In the data rows, the value 500 means zero.
Some points, each followed by its number:
558/390/617/450/435/406/500/436/459/579/295/503/515/544/497/477/393/543/472/522/448/424/560/580/381/341/479/607/393/310/450/403 0
432/475/587/451/484/553/520/474/376/456/565/545/411/568/479/373/536/584/487/470/512/482/437/629/454/594/495/476/522/455/488/565 1
445/582/641/597/416/646/640/516/539/408/546/569/400/462/458/543/490/460/504/574/495/431/402/533/629/554/661/475/664/480/526/686 2
515/475/461/509/547/560/512/590/538/458/406/466/540/468/599/449/587/517/565/400/591/492/275/469/497/590/388/450/638/477/526/518 3
581/471/345/385/617/472/393/638/443/470/464/392/388/380/685/562/506/531/500/520/549/377/354/662/680/427/387/545/608/514/569/461 4
577/551/404/485/420/553/542/449/590/500/440/570/349/425/521/489/446/439/611/335/554/509/511/552/650/429/572/432/512/353/405/444 5
439/527/525/641/527/309/554/592/564/582/526/439/633/563/580/488/425/445/604/456/332/540/415/513/431/599/484/452/343/402/433/299 6
491/612/664/490/493/453/579/622/529/570/494/403/698/589/431/607/596/399/503/527/537/662/622/421/377/466/565/575/358/637/619/532 7
595/529/342/411/444/558/454/283/517/580/384/522/289/449/589/432/530/526/502/479/512/388/670/519/499/396/430/426/495/367/585/472 8
355/418/640/506/372/695/541/421/358/520/549/491/524/523/492/540/464/580/415/409/625/592/460/512/509/612/559/568/578/554/515/709 9
542/526/529/477/624/535/680/466/437/527/621/413/463/434/537/513/639/501/515/520/576/625/481/604/681/483/485/466/612/629/633/620 10
387/407/693/606/519/193/577/566/414/459/374/612/563/572/460/629/503/556/544/451/530/393/600/600/559/421/334/523/376/411/300/366 11
464/574/604/462/585/568/574/572/402/534/437/563/738/416/350/625/555/365/596/423/561/673/499/392/491/617/656/620/403/627/424/499 12
488/479/555/490/555/735/483/397/413/615/415/681/455/407/391/597/523/383/400/472/586/424/575/271/550/383/502/474/531/412/573/585 13
566/450/418/374/392/402/490/339/463/632/367/700/573/636/516/404/324/489/413/345/513/497/540/322/565/488/389/574/505/225/478/623 14
540/569/530/574/418/336/353/541/631/334/516/510/467/641/491/486/434/464/400/670/573/429/435/621/340/608/534/484/534/600/405/288 15
590/582/534/568/505/593/455/427/467/447/537/486/552/388/450/373/599/382/327/587/615/462/506/434/416/450/527/328/679/607/478/444 16
508/440/475/564/598/586/648/584/569/543/664/463/605/432/634/637/656/540/590/558/572/531/399/507/528/652/660/500/378/589/594/393 17
637/433/427/469/532/624/522/393/462/500/386/492/481/363/443/418/527/630/450/482/448/526/392/415/457/329/626/491/478/355/425/626 18
426/599/549/517/513/715/469/579/572/594/569/335/438/431/458/446/532/293/473/533/454/484/577/337/460/638/623/526/432/782/574/520 19
535/606/325/495/452/547/506/619/603/414/580/373/422/523/549/533/539/577/474/541/495/529/487/590/399/612/438/362/728/653/539/450 20
609/473/384/473/455/576/638/453/478/450/533/381/526/518/664/475/509/629/581/416/438/588/298/670/631/465/603/354/508/331/590/552 21
552/544/607/617/358/442/451/508/576/604/376/500/613/562/562/373/469/548/528/478/406/567/464/488/528/508/457/575/544/330/427/474 22
386/668/521/556/528/263/375/593/593/481/568/679/543/487/413/626/539/460/537/377/546/378/468/521/385/573/362/498/565/457/338/492 23
565/485/221/328/535/554/595/458/468/459/402/343/452/419/600/506/476/367/626/452/401/516/576/440/580/601/489/371/330/514/656/556 24
456/477/472/650/387/599/576/562/472/456/537/471/427/497/608/426/438/550/381/366/496/512/480/543/492/396/582/374/479/500/465/582 25
493/418/508/613/520/697/675/660/388/531/621/564/555/409/538/527/490/567/490/593/523/557/424/624/595/645/472/602/707/669/650/514 26
350/456/635/552/456/649/608/531/412/432/524/422/588/424/512/656/670/627/492/479/524/459/451/571/498/447/667/514/498/531/426/455 27
633/529/490/535/399/632/497/541/495/412/646/497/593/466/497/432/603/380/395/484/551/557/394/379/561/530/660/523/572/666/546/452 28
477/460/409/546/486/651/403/229/332/655/276/495/566/575/468/536/537/606/419/404/470/488/420/444/450/476/558/550/522/239/606/621 29
467/369/451/673/619/774/540/480/366/581/407/371/521/409/540/545/678/415/509/420/390/650/403/526/618/532/659/504/306/500/637/666 30
602/495/471/446/521/306/478/527/487/358/523/608/389/529/350/591/350/459/512/442/553/369/716/383/406/414/537/502/442/516/504/469 31
Which five points above are nearest to each new point? Their numbers follow each, smallest number first.
381/267/662/584/547/670/516/574/537/694/369/429/584/542/558/456/532/486/590/510/526/483/381/475/543/406/468/584/648/521/593/612 3 9 22 26 27
545/410/366/412/459/512/450/282/442/399/501/467/447/445/391/590/664/660/426/777/506/607/549/490/502/475/642/280/632/394/469/506 1 8 16 18 20
604/457/528/401/401/537/611/442/451/405/529/471/411/574/582/432/470/633/560/441/427/603/494/593/520/403/486/476/612/592/524/448 1 10 20 21 25
542/385/439/328/540/438/409/337/562/449/436/646/422/657/514/453/523/438/535/575/389/446/570/437/636/321/550/393/478/394/498/538 0 5 8 18 31
507/554/463/557/662/657/477/470/575/442/563/472/483/343/548/514/656/538/459/598/674/544/559/647/538/527/533/597/394/665/535/354 10 16 17 27 28
621/558/492/563/504/305/483/635/625/369/671/471/604/516/546/522/551/469/569/438/459/492/572/392/329/443/574/563/255/562/417/357 6 7 15 17 31
565/566/481/545/420/391/607/456/427/611/408/461/373/488/510/564/563/570/684/434/457/508/454/634/518/444/528/377/522/465/432/328 1 5 6 21 22
438/658/476/363/442/331/492/511/640/456/492/510/452/537/605/331/388/453/582/538/397/512/503/410/610/551/498/600/366/497/439/532 1 5 6 22 24
546/452/432/491/354/401/336/459/409/506/374/562/425/616/428/445/389/506/559/360/516/353/619/384/488/437/392/501/455/364/402/661 0 8 14 22 31
577/566/342/551/495/488/406/514/430/546/563/391/511/451/701/554/507/579/643/484/448/459/488/485/659/495/356/470/607/409/618/527 3 4 8 10 21
453/481/334/378/549/525/382/382/555/414/534/693/482/510/517/514/508/472/334/549/608/538/650/420/524/564/616/400/621/522/517/450 8 13 16 28 31
453/595/604/608/620/561/623/470/572/336/640/441/371/580/523/453/648/608/476/648/673/637/440/669/557/526/632/437/662/648/526/467 1 2 10 20 27
503/417/428/518/415/483/520/502/462/620/400/360/667/452/554/608/546/596/534/383/376/658/506/447/558/409/420/471/166/563/431/336 0 6 7 22 27
545/408/554/512/500/232/428/513/419/467/517/543/552/492/550/622/358/625/674/538/407/448/567/652/530/599/354/562/453/380/380/447 0 6 11 22 23
525/534/397/418/482/496/396/468/482/589/376/468/321/474/442/617/518/474/498/536/623/513/626/515/462/558/608/527/555/418/532/554 1 5 8 13 31
703/438/380/521/422/691/418/456/399/584/593/305/476/373/642/414/421/319/456/443/531/538/409/528/647/491/615/544/399/596/600/489 19 24 25 28 30
341/571/491/607/484/260/383/609/563/480/547/421/480/582/426/453/357/617/704/458/337/501/453/594/406/428/421/481/496/447/511/481 0 1 6 22 23
399/506/637/601/606/498/498/570/519/561/606/386/600/518/546/608/532/399/429/438/437/498/628/482/427/424/590/712/266/550/419/484 6 7 12 19 27
636/501/331/370/465/609/611/529/567/314/666/363/363/433/459/496/597/439/400/723/551/509/320/595/473/590/504/285/731/506/463/384 3 10 16 20 28
425/467/500/453/485/385/469/517/496/595/422/348/585/411/586/414/516/476/539/411/342/557/461/496/346/574/370/474/194/543/390/431 0 1 6 22 24
350/428/679/620/539/467/451/590/429/511/469/504/574/512/341/582/510/424/655/387/425/382/586/570/473/521/321/578/356/453/313/553 0 1 6 11 23
429/578/382/463/466/549/442/368/431/552/352/560/456/508/368/670/617/436/464/542/658/464/445/323/460/504/554/533/457/559/606/739 9 12 13 18 29
393/441/622/611/452/469/441/692/518/559/544/370/737/431/328/494/543/493/431/436/421/586/642/395/332/628/560/733/399/745/473/588 7 9 12 19 28
457/551/449/434/524/595/425/432/552/544/468/585/552/427/324/722/611/569/399/645/564/393/623/521/528/385/480/481/427/442/458/420 0 8 13 27 31
502/650/664/565/408/425/364/566/532/343/630/558/600/460/469/533/554/496/579/462/457/539/600/517/376/494/541/484/490/551/399/495 1 7 15 22 23
448/374/354/458/510/781/582/406/523/666/332/466/385/402/449/439/433/488/326/559/532/434/388/589/530/482/645/484/491/374/634/619 8 13 18 25 29
538/600/438/529/534/342/498/605/638/333/595/639/520/602/492/584/521/526/506/661/486/574/464/586/319/483/337/460/510/589/383/359 6 15 20 23 31
605/546/429/590/456/799/654/593/511/418/619/399/622/515/459/396/507/474/467/557/623/611/444/553/442/620/596/634/411/739/622/565 10 17 19 26 28
459/442/379/545/443/584/474/408/575/672/614/328/450/412/714/455/408/581/562/367/371/577/473/595/498/547/591/441/357/553/521/485 5 6 21 24 25
562/446/381/391/395/385/513/568/563/620/528/486/480/479/664/394/417/386/559/440/578/383/498/584/516/428/460/434/475/424/434/424 0 5 8 22 25
569/451/572/601/384/579/548/440/446/603/380/458/543/552/584/422/441/596/461/404/490/407/450/460/617/586/411/439/571/382/610/487 1 3 22 25 29
401/621/652/482/361/332/325/464/583/460/324/603/589/586/493/566/470/572/513/327/325/434/456/373/666/569/338/427/407/434/360/486 6 11 14 22 23
395/558/591/422/553/544/451/451/488/600/315/561/397/503/489/461/320/446/472/486/452/357/528/491/511/395/401/629/542/213/495/510 0 8 13 14 22
467/534/360/342/602/668/534/432/523/520/399/591/404/424/349/704/606/337/476/530/631/530/588/468/658/567/584/563/511/491/636/717 2 5 10 13 24
